In the rows, zero is written as 128.
One turn moves every row onto another: examples first, then more rows asked
Q857: [138 116 136  89 118 112 138 141 131 134 120 121 165 125 121 135 175 134
 165 109 146 132 160 112 107]
Q670: [136 109 164 111 134 104 167 137 132 126 117 149 159 139 142 144 171 126
 140 106 118 153 132 141 126]
Q241: [133 104 121 101 122 134 142 124 135 180 125 143 160 130 134 134 175 118
 182 118 135 139 129 130 123]
Q88: [133 126 132 121 146  97 134 137 128 140 123 135 161 126 123 132 174 124
 135 116 157 146 156 143 102]
Q570: [145 118 115 106  99 135 169 115 111 158 111 154 129 147 119 126 177 126
 157 120 148 161 151 127 127]
Q248: [118 115  90 111 139 147 120 132 141 100 133 132 143 114 125 139 158 117
 132  98 142 151 128 144 134]
Q143: [135 110 102  81 104 132 145 122 138 118 135 149 146 124 128 157 168 114
 170 118 150 186 122  98 136]
Q188: [131 122 121  93  95 109 152 121 126 141 119 175 132 140 144 107 178 143
 146 117 123 172 128 139 133]
Q477: [125 113 138  89 119 120 136 127 126 121 133 143 147 155 125 129 126 112
 112 125 143 187 130 131 124]
Q936: [142 115 101 105  94 156 148 120 128 147 135 134 146 147  96 148 158 130
 160 103 134 170 149 121 125]
Q25: [123 106 113  98 122 140 135 123 133 128 122 149 194 145 110 125 146 116
 167  94 132 171 126 130 105]
Q662: [127 119 107 112 122 112 156 127 139 116 151 147 137  99  95 147 130 117
 141 106 143 164 123 127 131]
Q102: [131 100 142 116 117 119 139 117 129 107 130 145  97 152 124 131 177 121
 125 109 153 165 118 123 133]
Q999: [120 107  92 117 141 116 112 134 139 135 159 148 118 120 120 138 145 131
 156 104 155 151 127 134 125]
Q66: [157  96 131 105 103 120 136 113 127 152 131 134 155 141 130 120 165 122
 178  84 129 149 138  99 116]
Q321: [136 132  99 107 146 114 136 122 140 136 140 166 130 130 125 146 149 109
 159  84 135 174 149 112 105]
Q760: [130 138 118  88 110 156 106 142 130 154 131 153 151 128 127 116 159 105
 147 109 139 165 128 110 122]
Q115: [120 105 136 113 127 112 107 149 149 100 133 149 133 115 114 136 141 117
 151  83 125 155 126 133 137]
Q514: [141  95  97  94  90 137 132 116 135 106 131 146 118 147 122 130 156 115
 176  97 123 169 117 131 128]
Q619: [133 117 116 119 120 115 131 118 132 137 149 146 118 137 135 131 163 120
 102 108 141 125 127 126 136]
Q798: [130 122 115 115 149 121 144 133 121 136 109 160 129 118 118 120 173  89
 135  96 150 142 139 150 115]
Q148: [120 108 161 114 114 123 145 128 135 113 121 136 158 129 132 112 159 138
 159 105 145 126 127 156 126]
Q11: [105 104 122 107 105 104 144 138 133 131  95 121 159 115 139 144 164  96
 160 104 119 159 126 128 126]
Q432: [139 119 112 100 119 120 131 123 128 133 128 152 147 127 132 136 186 125
 189  78 161 127 127 130 130]
Q369: [131 103 142 104  97 143 136 135 109 123 107 139 160 139 155 119 177 120
 146 100 138 148 130  99 125]
Q705: [116 124  93 111 108 132 115 121 139 144 133 134 139 127 128 124 152 106
 124 101 123 138 135 100 132]
Q533: [144 114 113  96 109 136 143 141 146 117 133 157 156 149 108 174 139 110
 169  99 135 161 119 127 125]
Q87: [132 118 113 115 123 123 138 124 138 136 115 162 106 136 133 157 159 127
 128 112 141 173 112 162 131]
Q54: [135 114 146 128 131 126 117 137 118 146 152 138 122 165 136 119 164 123
 146  94 130 157 115 129 126]
Q505: [118 107 136 127 118 101 133 129 138 128 110 141 128 110 142 104 168 123
 154 135 149 150 114 131 139]
Q519: [138 100 133 114 141 126 133 112 132 126 138 152 119 139 124  89 157 122
 123 107 126 174 139 127 135]
Q127: [124 117 104 118 121 109 140 129 117 111 143 145 163 141 135 139 156 114
 138 106 146 209 133 138 121]
Q10: [120 114 105  95  93 111 164 130 134 117 113 146 160  94 112 145 152 130
 154 113 132 155 117 128 125]
Q967: [132  91 163 112 115 111 151 125 124 122 139 160 151 142 127 142 168 106
 175 113 159 166 118 146 113]
Q216: [126  90 149  90 109 104 150 116 131 127 120 134 147 159 126 117 150 121
 135 138 149 151 131 141 135]

Q798 -> Q188
Q143 -> Q248
Q619 -> Q216
Now find these:
Q115 -> Q54
Q148 -> Q66
Q477 -> Q88
Q505 -> Q369

One turn moves every row onto another: examples first, then more rows asked
Q212: [132 154 135 118 125  99  76 121 116 165 154 133]
Q287: [151 121 135 136 137 106  96 145 119 134 144  90]
Q600: [136 143 133 131 115 103  84 130 109 165 159 138]
Q139: [128 153 135 120 127  94  89 119 124 173 155 135]
Q683: [162 140 127 125 133 108 128 102 121 169 141 111]
Q155: [110 137 129 135 120  85 100 150 110 133 117 128]
Q339: [111 131 119 121 144 106 101 130 102 169 128 102]
Q992: [125 142 124 134 118  84  96 156 132 136 125 142]
Q95: [165 140 128 145 110 101 112 134 127 136 139 147]
Q152: [133 157 124 116 145 104 104  98 118 153 114 148]
Q828: [155 155 133 137 115  91 111 127 142 148 145 147]
Q260: [125 154 127 118 147  99 112  98 124 163 119 144]
Q43: [115 123 123 119 156  99 102 125 120 151 115  95]
Q911: [128 123 119 136 119  94  94 156 112 129 118 136]
Q961: [165 157 134 137 115  99 104 124 137 138 143 143]
Q362: [136 137 118 141 142 106 137 122 121 134 101 119]
Q441: [163 141 135 121 147 116 109  99 117 164 146 115]
Q565: [160 146 137 139 109  88 127 123 129 133 130 137]
Q196: [152 129 118 134 145 106 119 128 131 121 102 110]
Q246: [171 145 138 139 119  98 110 132 130 129 139 141]
Q456: [145 124 130 138 123  91 101 154 138 137 141  99]
Q6: [151 127 128 137 126 101  91 151 130 133 142  95]
Q583: [153 109 130 138 126 102 102 142 117 135 138  94]
Q717: [143 124 121 135 144  96 124 133 137 126 105 107]
Q901: [151 130 124 135 156 112 125 120 122 125 104 117]
Q386: [138 145 138 119 123  97  77 135 110 160 157 135]
Q794: [157 139 131 119 149 113 107  95 123 159 137 102]
Q623: [146 128 137 144 125 101 113 138 122 143 147  86]
Q893: [118 129 124 115 160 111  91 123 101 156 121 111]
Q943: [127 145 121 134 121  92  88 154 124 127 119 141]
Q481: [153 137 137 130 142 115 114  89 112 162 143 117]
Q319: [138 154 126 118 141 104 105 110 112 151 117 161]
Q733: [128 151 126 129 134 107 106 104 107 156 123 159]
Q589: [126 149 119 115 129  93 115 114 110 159 111 153]
Q913: [145 118 123 135 145 106 124 115 115 127 102 114]
Q99: [145 136 133 121 153 106 117  96 129 164 134 101]
Q464: [135 140 138 118 111  88  91 130 111 168 157 120]
Q805: [126 134 126 132 131  94  92 156 114 122 115 137]
Q109: [116 121 128 121 151 108  96 112  98 155 122 106]
Q427: [119 127 119 115 156 107  91 125 111 148 114 100]

Q623 -> Q155
Q139 -> Q260
Q441 -> Q893
Now find these:
Q212 -> Q152
Q95 -> Q600

